One turning vector, and how many ticks it has turned:
The counts run from 0 to 372.
[145 129 137 135 190 139 134 127  96  97 113 102 159 109  98 128 148 131
 159  96  79  95 148 132 126  76 107 117 141  98 128 170 161 110  91]
34
[119 129 163 157 146  93 116 111 144 146 157 119 109  81 116 100 121 111
  93 120 107  99  85 138 108 127 100  87  65 154 134 174 156 113 127]
47
[108 159 113  72 141 121 155 132 122 134 112  99 117  81 129 162 109 140
 144  80 157 160 159  79 133 108 139 135 107 135 139  86 133 123  87]
152
[147 138 169 103 132 110 122 173 134 144 143 100 155  83 119 157 107 107
 114 142 149 131 152  98 171 149  65 146  97 123 132 145 173 134 149]
207
[ 93 153 116 118 178 135  82 148  93 104 122 113 177 105 133 180 136 136
 123 137 135 129 174 156 156  96  74 128 113 102 119 140 153 133 154]
330
[ 89 140 116 109 137 113 149 143 151  90 113  97 120 114 111 107  62 182
 147 151  98 137 139 117 138  98 135 164 104 163 146 143 105 103  92]
266
[119 123 158 185 109 133  81 159 132 150 115 129 133  99 147 135 141 120
 118 142 108 102 112 166 178  75 108  78 108 133 145 158 150  90 149]
170
[167 117 173 139 125 111 131 130 126 119 125 109 113  77 132  81 117 129
 131 108  69 143 126 124 129  75 110  78  76 158 144 152 156 135 133]
159
[ 75 145 131 106 119 136 141 129 124 158 141  81 147  93 141 152 127 133
  81 179 150 124 120  59 157 138 133 141 139 100 139  97 144 150 133]
17
[164 151 153 164 154 125 138  87 132 138 152 101 146 129 109 154 156 152
 116 140  91  91  75 147 141  94 149 112 138 116 159 127  96  92  98]
224
[ 87 127 112  89 181 103 112 133  98  95  87 126 143 115 107 143 115 135
 108 120 148 150 164 144  75 100  82 108  83 156 124 142 130 159 133]
242
[136 112 146 120 177 117 133 134 131 153  73 148 142 150  87 189 130 118
 146  67 159 107  98 133 127 152 121 115 169 116 130 158 143 121  90]
199
[118 110 138 127 146  96 150 167 106 148  73 149 157 142 129 159 104 131
 139 113 121  97 126 160 160  81 139 104 143 150 164 158  90  88  84]
278
[146 155 164 106 148 136 158 152 141  98 149 104 120 123  80 148 105 140
  83 177 190 118 127 111 130 153  96 149  75 116 142 152 128 116 111]
20
[ 83 115 136 131 137  93 100 117 135 146 123  96 158 140 126 148 128 156
  81 178 109 153  72 101 113 127 125  97 116 137 157  99 110 180 149]
215
[105 122 150 115 152 103 117 149 166 162 110 128 112 104 102 166 100 126
 164  70 165 158 121  96 145 175 101 138 138 122 123 137 180 146 117]
286
[171 149 153 130 128 132 156 101 132 154 139 114  97  71 137 147 161 126
 114 102 144 123 101 109 136  95 160  69  95 129 156 102 119  94  96]
149
[196 133 175 109 113 127 160 155 151 144 115 107  86  70 137 129 124 123
 143  98 152 157 128 110 140 115 129 103  85 152 147 106 149 119 108]
73
[116  89 155 144 121  74 109 149 113 159  97 130 187 159 136 153 126 139
 101 154  99 124  97 161 144 111 121  65 121 150 166 136 110 158 147]
4
[134 137 149 138 163 125  92 134 169  95 117  92 146 150  83 154 105 172
 172 139  91 150  94 140 155 150 103 168 138 103 141 132 157 135 137]
298
[203 131 191 125 150 141 139 169 125 128  83 131 141 134 104 181 152 118
 156 100 151 129 145 150 160 119 105 122 137 108 149 136 147 116 113]
197
[105 120 149 156 141 100 101  92 145 157 150 110  82  78 112 102 132 131
  94 109 118 138  78 120 105 129 112  68  79 136 131 140 166 143 130]
48
[116 152 151 121 143 148 123 152 185 138 117 102 110 118  87 161  95 151
 141 127 161 131 100  84 150 163 105 179 144  93 126 135 178 116 114]
98
[135 136 156 114 170 135 147 114 148  99 138  69 118 116  79 108  98 161
 138 136  77 116  84  94 108 128 117 148 128 104 133 149 165 137  84]
23
[107 134 126 133 160 105  83 152 167 128 102 132 163 131 107 187 100 145
 182  89  97 138 113 172 175 124 107 148 155 120 141 141 151 111 125]
88
[172 131 164 107 123 115 160 154 158 144  85 130  79  94 114 147 120 124
 135  84 176 174 124 119 123 134 125 101  78 160 146 116 140 129  96]
74
[ 80  74 135 141 122 118 140 164  97 171  73 148 140 115 142 127 134 131
 112 121 139 100 124 101 148  91 135  74 155 130 131 160 134 115 108]
280
[ 71 148 125 142 151 133 109 138 133  67 135  90 133 119 105 107  97 171
 135 172  85 119 123 173 148  69 110 145 106 137 132 157 137 100 126]
56
[ 98 145 131 155 140 144  83 139 165 164 103 123 103  89 132 177 138 141
 146 109 170 155 103 119 165 129 126 111 136 100 124 104 180 119 146]
173
[143 141 148 147 142 125 135  84 124 158 125 110 145 133 115 163 171 142
  98 138 116  96  58 126 128 103 172  91 135 103 155 105  96 107 102]
225
[113 117 129 116 198 155 137 122  92  93  90 117 158 130  95 138 148 133
 140 115 131 101 154 135 101  87 107 119 144  91 124 167 157 122  93]
33
[ 65 148 106  90 138 122 148 133 152 100 108  95 100 118 107 133  63 184
 144 130 137 160 128 103 138 109 137 169 120 142 133 118 118 122  86]
265
[135  84 146 121 117 164 135 165  99 127  46 112 142 144 133 144 167 142
 119 155 149 146 137  99 134  86 129  77 153 113 137 125 151 154 123]
194
